K: [145 185 165 122 123 142 137 137 145 134 122]
N: [116 173 142  98  84 127 119 161 149  97 163]
C: [112 106 133 106 130 153  93 117 127 125 153]
W: [166 179 140  90 110 106 132 137 117 153 139]
G: [183 162 129 112 134  85 150 150 109 130 129]
R: [136 114 175 129 141 223 159 129  84 139 112]
D: [ 92 101  99 173 138 169  80 175 104  72 188]
E: [171 156 166 138 154 182 157 121  95 175 121]
X: [110 148 177 101  87 145 105 177 110 143 123]
U: [103 160 187 100 186  99 137 176 138 122 119]
miss U: [137 186 122 119 138 103 176 160  99 100]
[187]
miss U: [186 137 187 103 176  99 138 160 122 119]
[100]
miss X: [177  87 148 110 177 101 110 123 143 105]
[145]

P: [142  81 126 154 137  44 106 146 130 139 151  86  91 171 134 138 145 121
 154 128 118 106 123 126 118 130]
V: [129 110 126 154 128  96 127 140 112 133 133  87 122 173 141 108 139 122
 129 143 125 128 135 120 123 121]
L: [137 130 126 124 110 146 134 117 132 121 136 117 144 172 126 113 116 125
 157 149 120 131 140 127 120 117]
Q: [140 129 126 171  98 128 118  90 106 148 134 144 149 155 160 107 151 121
 121 153 115 110 155 114 115 132]
M: [113 118 126 169 136 126 144 125  97 110 154  93 103 161 128 104 136 133
  76 119 134 165  87 151 134 120]
J: [126 129 128 141 123 129 141  95 143 101 154 142 118 163 137 112 125 131
 141 132 112 139 121 118 112 124]
T: [100 140 126  91 174 149 156 167 148  74 115 158 109  99  84 139  93 133
 108  85 143 164  86 127 143 123]
S: [129  94 126 137 150  65 123 165 130 117 130 113 100 166 124 126 126 120
 146 123 128 125 119 122 128 123]
Z: [111 152 126 115 120 156 157  79 150 105 123 117 148 121 155 107 122 135
 132 133 109 134 150 128 109 134]
F: [104 119 126 116 173 109 145 158 136  74 142 141  86 120  90 135 103 135
  96  86 140 166  76 125 140 150]
which: [140 129 126 171  98 128 118  90 106 148 134 144 149 155 160 107 151 121
 121 153 115 110 155 114 115 132]
Q
miss Z: [128 126 123 156 133  79 109 117 152 135 157 134 109 150 107 155 150 105
 122 134 148 121 111 132 120]
[115]
which: [129  94 126 137 150  65 123 165 130 117 130 113 100 166 124 126 126 120
 146 123 128 125 119 122 128 123]
S

sapo: [106 150 110 119 149]
meba: [106 179 108 105  37]
Lede: [106 204 112 119 149]
pog: [ 69 179 108  84  37]
Zafe: [ 79 143 142  83  91]
reve: [ 95 179 108 105  37]
vuru: [103 200 111 199 121]
miss vuru: [111 199 121 103]
[200]
miss sapo: [110 150 106 119]
[149]
miss Zafe: [ 83  91  79 142]
[143]
miss meba: [179 108  37 106]
[105]

Tokon: [157 121 129 180 154  77 166  81 125  89  99 148 170 110 134 128 138 109]
kuran: [170  70 164 169 141  58 182 105  84 215 127 142 206 115 164 108 185 106]
lozon: [171 104 143  92 127  99 181 177  87  94 127 121 116 131 148 103 195 108]
guk: [107 106 144  74  94 167 101 186 107 165 172 106  42 147 137 119 143 143]
fale: [200  35 184 212 124  81 115  56  94 150 171 142 216 116 171 105 142 131]
Vide: [107 106 144  74  94 167 101 186 107 165 172 106  88 147  87 103 194 117]
butez: [110 118 139  89  99 169  91 216 122 170 167 108  55 143 132 124 123 144]
rifa: [123 104 143  92 127  99 181 177  87  94 127 121 116 131 148 114 195 108]
common fale Vide: 
[94]
miss Tokon: [138 110 125 134 148  89 154  81  99 170  77 157 121 128 180 129 166]
[109]
miss rifa: [195 127 108 123 127  99 177 116 104 143 148 121 181  94 131  92  87]
[114]
which: [107 106 144  74  94 167 101 186 107 165 172 106  88 147  87 103 194 117]
Vide
which: [171 104 143  92 127  99 181 177  87  94 127 121 116 131 148 103 195 108]
lozon

repa: [137  91 136  82 185 101  90 186 143 120 229 151 134 123 142 143 130 155
 122 153  73 127 146]
darap: [102 127 168  82  79 113 128 153 116 133 185 115 193 139 101 120 130 167
  98 165  93 104 107]
lofeb: [149 129 105 128 165 101 123 186 127 107 118 174 122 160 162 177 179 108
  98  94  53 118 140]
vozu: [113 144  83 116 182 124 135 186 116 124  74 139 122 128 183 177 167  97
 113 106  73 118 127]
Rilan: [ 78 114 115 162 148 181 168  88 138 133  96 104 110 133  39 120 106  97
 127  94 195 136 140]
Kuv: [161  98 126  94 113  90  90 186 154 120 229 162 122 139 162 155 143 143
 127 141  73 131 153]
bog: [113  98 157  82  79 113  90 153 116 124 185 115 193 128 121 120 118 167
 103 177  73 100 107]
geg: [161 129 115 116 148 101 123 186 138 102 141 174 122 160 162 177 179 108
  98 106  73 127 140]
suzo: [125 144  83 116 182 113 123 186 116 120  74 139 122 133 183 177 179  97
 113 106  73 122 120]
kodi: [ 78 106 105 162 148 170 157  88 132 138  96  92 122 133  39 120  94 108
 127 106 195 131 146]
subor: [149 129 105 128 182 113 123 186 121 111  96 162 122 154 183 177 179  97
 103 106  53 118 140]
miss repa: [137 130 143 151 143  91 127 122 229 153 142 134 123 155 120  82 146 136
 185  90 101  73]
[186]
which: [113  98 157  82  79 113  90 153 116 124 185 115 193 128 121 120 118 167
 103 177  73 100 107]
bog

Zozog: [ 89 123 133 142 147 152 139 119  99 109 137 136 148 108 112 111 130 135
 136 110 162  94 139 111 135 187 135  87 109 148 141 108 110  93]
mel: [149 146 131 155 119 151 127 192 105 143 163 142 136 125 115 136 116 129
 114 152 145 147 120 105 130 127 130  99 103 197 149 122 154 159]
molez: [ 96 134 122 144 148 166 128 112 137 116 141 135 153 118 119 104 119 131
 139 111 162 101 142 132 133 175 131  84 115 145 154 106 122  94]
Zamo: [139 136 108 102 153 118 114 112 110 131 151 159 136 112 145 149 124 133
 145 109 133 102 139  94 184 108 115 136 122 110 120 119 135  86]
pag: [ 91 137 145 145 149 144 125 117  96 115 140 146 161 107 112 103 120 136
 136 110 166  98 148 112 134 170 137  90 114 148 146 105 101  90]
nilo: [145 124 112 123 147 117 119 108 117  99 143 137 127 131 190 130  94  93
 152 101 137  89 161 121 127 122 174 111  61 118 117 140 140 122]
gafi: [164 127 105 120 146 146 135 107 111  99 143 127 125 120 207 120 107 112
 165 108 134  77 146 120 120 122 181 121  73 115 129 140 137 111]
giv: [158 153 136 159 117 152 130 189 105 145 166 143 130 126 114 137 117 132
 116 154 144 140 119 108 131 131 125  99 105 199 144 121 157 160]
which: [158 153 136 159 117 152 130 189 105 145 166 143 130 126 114 137 117 132
 116 154 144 140 119 108 131 131 125  99 105 199 144 121 157 160]
giv
which: [ 96 134 122 144 148 166 128 112 137 116 141 135 153 118 119 104 119 131
 139 111 162 101 142 132 133 175 131  84 115 145 154 106 122  94]
molez
miss mel: [147  99 127 105 119 142 103 114 192 143 131 120 116 146 127 152 155 105
 159 115 197 130 154 125 149 151 145 122 130 136 149 136 129]
[163]
which: [139 136 108 102 153 118 114 112 110 131 151 159 136 112 145 149 124 133
 145 109 133 102 139  94 184 108 115 136 122 110 120 119 135  86]
Zamo
miss giv: [199 166 152 132 136 158 154 116 105 143 137 144 117 189 126 130 153 145
 114 130 121  99 140 125 105 108 159 117 160 131 119 144 131]
[157]
miss molez: [ 94 115 148 135 153 145 137 111 131 119 104 119 139 175 142 154 162 132
 116 106 118 141 131 144 133 122 122 134 166 128  96 101 112]
[84]

Y: [199 113 189 104  68  97 126  51  92]
B: [169 123 169  97 170 119  74  73  99]
A: [169 123 169  96  56 119 117  73 104]
H: [199 190 189  51  68 109 126  51 105]
miss H: [109 126 199 105  51  51  68 190]
[189]
common Y A: 
[104]
miss H: [ 51 126 199 189 190 105  68  51]
[109]
miss B: [169 169  97 170 119 123  74  73]
[99]
common B Y: 
[97]
miss B: [169 169 119 170  74  97  99 123]
[73]

Sesuz: [149 130 131  99 128 121 128 133 127 148 106]
pume: [127  89 148  88 102 139  51 134 102 119 151]
mageb: [119 120 147 122 113 137  75 126 113 115 151]
Pap: [175 174 104  93 154 120 209 137 152 184  39]
lati: [175 112 104  93 154 151 209 153 152 178  39]
dek: [146 153 114 127 144 124 178 132 140 149  97]
dodor: [158 148 121 107 179 126 160 135 137 159  85]
lan: [127 150 108 143 141 119 172 124 143 133 120]
lilif: [123 136 117 143 134 123 147 127 134 127 128]
Liro: [148 112 148  82 114 139  88 135 152 184  32]
common pume lati: 
[151]
miss lati: [ 39 104 151 152 175 209 112  93 153 178]
[154]
common Pap dodor: 
[137]
common dek pume: 
[127]

suden: [174 101  92  95 104 163]
Tomab: [142 170 130  74 128  96]
ridar: [171 111 141  98 158 156]
kanam: [ 97  96 130  74  73  96]
miss kanam: [ 96  73  96 130  97]
[74]
which: [171 111 141  98 158 156]
ridar
miss Tomab: [ 96 142  74 130 128]
[170]

